In the data rows, zero lies at 4.5, halfway between 4 and 5.
Here are some points:
[5 6 6 7 7 6 6 6 6 9 6 7 7 6 7 6]
[6 5 6 6 5 5 5 6 6 6 6 6 7 6 7 7]
[6 6 6 6 5 6 6 6 6 8 6 7 6 6 8 7]
[6 6 7 6 6 6 6 6 7 9 6 7 6 6 7 7]
[6 6 6 6 6 6 6 6 6 8 5 7 6 6 7 6]
[6 6 7 6 6 6 6 6 6 8 5 7 7 6 7 7]
[6 6 6 5 6 7 6 6 6 9 6 7 6 5 7 6]
[5 6 6 7 6 6 7 6 6 6 5 7 7 6 8 6]
[5 7 7 6 6 6 7 7 6 7 5 8 7 6 8 6]
[5 6 6 6 6 6 6 6 6 6 6 7 7 6 8 6]
[6 6 6 6 5 6 6 6 6 7 6 7 7 6 7 7]
[5 7 7 6 6 6 7 7 6 6 5 9 8 6 8 6]
[6 5 6 6 6 7 5 6 7 9 6 6 6 6 7 7]
[5 7 7 6 6 6 7 7 6 7 5 8 7 6 8 6]
[5 6 6 6 6 6 6 6 6 6 6 7 7 6 8 6]
[5 6 6 6 6 5 6 6 6 7 6 6 7 6 8 6]
[5 7 7 6 5 5 6 6 6 6 5 7 7 5 7 6]
[6 6 6 6 6 6 5 6 7 9 6 6 7 6 8 8]
[6 6 7 6 6 7 5 6 7 9 6 6 6 7 8 8]
[6 6 6 6 5 6 6 6 6 7 6 6 7 6 7 7]
[6 5 6 6 6 6 6 6 6 8 6 7 6 6 7 6]
[5 7 7 5 6 7 6 7 7 8 5 8 6 5 7 7]
[5 6 6 6 6 6 6 6 6 9 6 7 6 6 7 7]
[5 6 6 6 6 7 5 6 6 8 5 7 6 6 6 6]
[5 7 7 5 6 7 6 6 6 9 6 7 6 5 7 6]
[5 7 7 6 6 5 7 7 5 6 5 8 7 6 7 6]
[6 5 6 6 5 6 5 5 6 8 6 6 7 6 7 7]
[6 6 6 6 6 6 6 6 7 8 6 7 7 6 8 7]
[6 6 7 6 6 7 6 6 7 9 6 7 6 6 7 7]
[6 6 7 6 6 7 6 6 7 9 6 7 6 6 7 7]
[7 5 7 6 6 7 5 6 8 9 6 6 6 6 8 8]
Then 40 other points, each followed by its number:
[5 7 7 6 5 5 7 7 6 6 5 7 7 5 7 6] 0
[6 5 6 6 5 5 6 6 6 6 6 6 7 7 8 8] 1
[5 7 7 6 6 6 7 7 6 7 5 8 7 5 7 6] 2
[6 5 6 6 6 7 5 6 7 9 6 6 6 6 7 7] 3
[5 6 6 6 6 5 6 6 6 7 6 6 7 6 7 7] 4
[5 6 6 6 8 6 6 6 6 9 5 7 7 5 7 5] 5
[6 6 6 6 7 6 6 6 6 9 6 7 6 6 7 6] 6
[6 5 6 6 6 7 5 6 6 9 6 6 6 6 7 7] 7
[5 6 6 5 6 6 6 6 6 9 6 7 6 5 7 6] 8
[5 7 7 6 5 5 7 7 5 6 6 7 6 5 7 6] 9
[5 6 6 6 5 5 6 6 5 7 6 6 7 6 7 6] 10
[6 7 7 6 6 7 6 6 7 9 6 8 6 6 7 7] 11
[6 6 6 5 6 7 5 6 7 9 6 7 5 6 7 6] 12
[6 5 6 6 5 7 5 6 7 9 6 6 6 6 8 8] 13
[6 5 6 6 5 6 5 6 7 8 6 6 6 6 7 7] 14
[6 6 7 6 6 7 6 6 7 9 6 7 6 6 7 6] 15
[5 7 7 6 6 6 7 7 6 7 6 8 7 6 7 6] 16
[6 6 6 6 6 6 6 6 6 6 5 7 7 6 7 6] 17
[5 6 6 6 6 6 6 6 6 6 6 7 7 6 7 6] 18
[6 5 6 6 6 6 5 5 6 7 6 6 6 6 7 6] 19
[6 6 7 6 6 6 7 7 6 7 5 8 7 6 8 6] 20
[6 6 6 6 6 7 5 6 7 8 6 7 6 6 7 7] 21
[6 6 6 6 5 5 6 6 6 7 6 6 7 6 7 7] 22
[5 6 7 6 6 6 7 6 6 8 6 8 7 5 7 6] 23
[5 7 6 6 6 7 6 6 6 7 5 8 7 6 7 5] 24
[6 6 6 6 5 6 6 6 6 6 6 7 7 6 8 7] 25
[6 6 6 6 6 7 5 6 7 9 6 6 6 7 8 7] 26
[5 6 6 6 6 6 6 6 6 7 6 7 6 6 7 6] 27
[5 6 6 7 7 6 6 6 6 8 5 8 7 6 7 5] 28
[6 6 6 6 5 6 5 6 7 9 7 6 6 7 8 7] 29
[6 6 6 6 6 7 5 6 7 9 6 6 6 6 8 7] 30
[6 5 7 6 6 7 5 6 8 9 7 6 6 7 8 9] 31
[5 6 6 5 6 7 5 6 7 8 6 7 5 5 6 6] 32
[5 6 6 6 6 7 6 6 6 8 6 7 6 6 7 6] 33
[5 7 7 6 6 7 7 7 6 8 5 8 6 6 7 6] 34
[6 6 6 5 6 7 5 6 7 9 6 7 6 6 7 7] 35
[5 7 7 5 6 7 6 6 7 8 5 8 6 5 7 6] 36
[6 6 6 6 6 6 6 6 6 9 6 7 6 6 8 6] 37
[5 6 6 6 6 6 6 6 6 8 6 7 7 6 7 6] 38
[5 7 7 6 5 6 6 6 6 7 6 7 7 6 7 7] 39
Which two of these numbered points are nearest to each point below, ignoring the 3 directions in which the first points spread most? Their numbers follow each, nearest first.
[6 7 7 6 6 7 6 6 7 9 6 7 6 6 8 7] > 30 11
[5 6 6 6 6 7 6 6 6 8 6 7 6 6 7 6] > 33 27
[5 6 7 6 6 7 6 6 6 9 6 8 6 5 7 6] > 23 38
[5 6 6 6 6 6 6 6 6 8 6 7 7 6 7 6] > 38 16
[6 6 6 6 6 7 6 6 6 8 6 7 6 6 7 6] > 33 25
[5 6 6 7 7 6 7 6 6 9 5 8 7 6 7 5] > 28 6
[5 7 7 6 5 6 7 7 6 7 6 8 6 5 7 6] > 9 14
[6 6 6 6 5 6 6 6 6 9 6 6 7 7 8 8] > 10 22
[6 6 6 6 5 6 6 6 6 8 6 6 7 7 8 7] > 10 34
[6 6 7 6 6 7 6 6 8 9 6 7 6 6 8 8] > 27 33
[6 6 7 6 6 6 7 7 6 7 5 8 7 6 8 6] > 20 7
[5 6 6 6 7 6 6 6 6 9 5 8 7 6 7 6] > 28 38
[5 6 6 6 6 6 6 6 6 6 6 7 7 6 7 6] > 18 27
[6 6 6 6 5 6 6 5 6 6 6 6 6 7 8 6] > 19 12
[5 6 7 6 5 6 7 6 6 7 5 7 7 6 7 6] > 34 15
[6 5 6 6 5 6 5 6 7 8 6 6 6 6 7 7] > 14 3
[6 6 6 6 6 6 6 6 6 9 6 7 6 6 7 6] > 37 6
[6 5 6 6 6 6 5 6 6 9 6 6 6 6 7 7] > 7 3
[6 6 6 5 5 6 6 6 6 7 5 6 7 6 7 7] > 22 1
[6 6 6 6 6 7 6 6 6 8 6 7 6 5 7 6] > 25 3
[5 7 7 6 5 7 6 6 6 8 6 8 6 6 7 7] > 39 11
[6 7 7 6 6 7 6 6 7 8 6 8 6 6 7 6] > 11 15
[6 5 6 6 6 7 5 6 7 9 7 6 6 7 8 8] > 33 31
[6 6 6 6 6 6 6 6 6 9 6 7 7 6 8 7] > 37 38
[6 6 6 6 6 6 7 7 6 6 5 8 7 6 8 6] > 20 17
[5 7 7 6 6 6 7 7 6 7 5 8 7 5 7 6] > 2 22
[5 6 6 6 5 6 6 6 6 7 6 7 7 6 7 7] > 39 25
[6 6 7 6 6 7 5 6 7 9 6 7 6 6 8 7] > 30 19
[6 6 7 6 5 6 6 6 6 7 6 7 7 6 7 7] > 39 11
[6 5 6 6 6 6 5 6 6 8 6 6 7 6 7 7] > 7 3
[5 6 7 6 6 6 6 6 6 8 5 7 7 6 7 7] > 4 2
[6 5 6 6 6 6 5 5 6 9 6 6 7 6 7 7] > 38 7
[5 7 7 6 6 6 7 7 6 7 5 8 7 5 7 6] > 2 22
[5 6 6 6 8 6 6 6 6 9 5 8 7 5 7 6] > 5 28
[6 6 6 6 5 6 5 5 6 7 7 6 6 7 8 6] > 29 26
[6 7 7 6 6 7 6 6 7 8 5 8 7 6 7 6] > 24 17
[5 7 7 6 6 6 7 7 6 7 6 8 7 6 7 6] > 16 38
[6 6 6 6 6 6 5 6 6 7 6 6 7 7 8 7] > 26 30
[6 5 6 6 5 6 5 6 7 9 6 6 7 6 8 8] > 13 8
[5 6 6 6 6 6 7 7 6 7 5 8 7 6 7 6] > 3 34
[6 6 7 6 6 6 6 6 7 8 6 7 6 6 8 7] > 27 19
[6 7 7 6 6 7 6 6 7 8 6 8 6 6 7 6] > 11 15
[5 7 7 6 6 6 7 7 6 8 5 8 6 5 7 6] > 2 14
[6 5 6 7 5 6 5 5 6 7 7 6 7 8 9 8] > 33 26
[6 6 7 6 6 6 6 6 6 7 6 7 7 6 7 6] > 15 16
[5 6 7 6 6 6 6 6 6 8 5 7 6 5 7 7] > 2 4
[6 5 5 6 6 6 5 5 6 7 6 6 6 7 7 7] > 27 21
[6 6 6 6 5 6 6 6 7 8 6 6 7 6 8 8] > 22 10
[5 6 6 6 5 5 6 6 6 7 6 6 7 6 7 6] > 10 22
